W = ((124, 118, 112, 136, 133, 139, 112, 115, 155, 145, 133), (131, 131, 129, 122, 118, 117, 127, 129, 116, 130, 132), (123, 121, 117, 132, 132, 138, 119, 119, 151, 139, 129), (124, 125, 122, 132, 132, 136, 126, 123, 144, 132, 125), (127, 128, 128, 127, 128, 128, 128, 128, 130, 128, 128), (122, 121, 116, 131, 130, 137, 117, 118, 153, 140, 131), (140, 131, 127, 127, 116, 112, 124, 125, 102, 136, 135))
Give the minimum.
A: 102
Give the entry just right of the smallest entry.
A: 136
The entry just right of the centre entry: 126
Give the 3rd largest entry.
A: 151
The second largest entry: 153
Give the fourth entry in reading order.
A: 136
Give the entry just left of the smallest entry.
A: 125
Give the 1st entry in reading order.
A: 124
The entry just left of the largest entry: 115

x =
[[121, 120, 121, 125, 124, 123, 121, 146, 124, 133, 122, 128, 129, 142, 142],
 [118, 116, 119, 120, 121, 118, 123, 152, 122, 125, 131, 134, 134, 138, 139],
 [142, 140, 142, 138, 139, 139, 157, 135, 135, 156, 116, 141, 129, 118, 109],
 [134, 131, 134, 127, 133, 128, 150, 142, 130, 126, 146, 133, 157, 102, 122],
 [124, 123, 124, 130, 126, 129, 119, 136, 126, 139, 118, 125, 122, 145, 139]]
Rows and columns are numbered from 0.
The entry in row 0 and column 1 -> 120
Read off the top-left entry.
A: 121
Read off the entry at row 1, column 0.
A: 118
The entry in the bottom-left corner -> 124
Read off the entry just left of 140.
A: 142
Read off the entry at row 1, column 1.
A: 116
The bottom-right entry: 139
Read off the minimum.
A: 102
Read off the top entry of the column that holds the smallest entry.
A: 142
The entry just left of the smallest entry is 157
Read off the entry in row 0 and column 2.
A: 121
The entry just right of the centre entry -> 135
Read off the entry at row 1, column 2.
A: 119
Read off the entry directly below the centre entry.
A: 142
Read off the entry directly above the centre entry.
A: 152
Read off the entry just left of the centre entry.
A: 157
Read off the entry in the top-right corner.
A: 142

Questions about the table below.
1) Read off the first entry in reading order.
2) Read off the 3rd entry from the end, reading row by row.
3) Read off the last entry, reading row by row.
4) Read off the top-right entry.
5) Read off the smallest entry in the first row.
6) Read off the smallest entry in the last row.
7) Read off the largest entry in the first row.
[[121 150 133 120 131]
 [144 133 147 137 121]
 [114 107 116 115 145]
 [139 112 121 111 130]
 [148 149 146 118 116]
 [132 106 145 149 119]
 [131 143 125 147 149]
 [120 121 110 110 136]
 [118 148 119 131 132]
 [106 123 142 108 135]
 [150 142 128 144 144]
 [124 127 124 122 145]
 [125 139 131 143 120]
 [146 144 126 129 134]
 [146 113 140 126 138]
 [112 149 123 119 130]]
1) 121
2) 123
3) 130
4) 131
5) 120
6) 112
7) 150
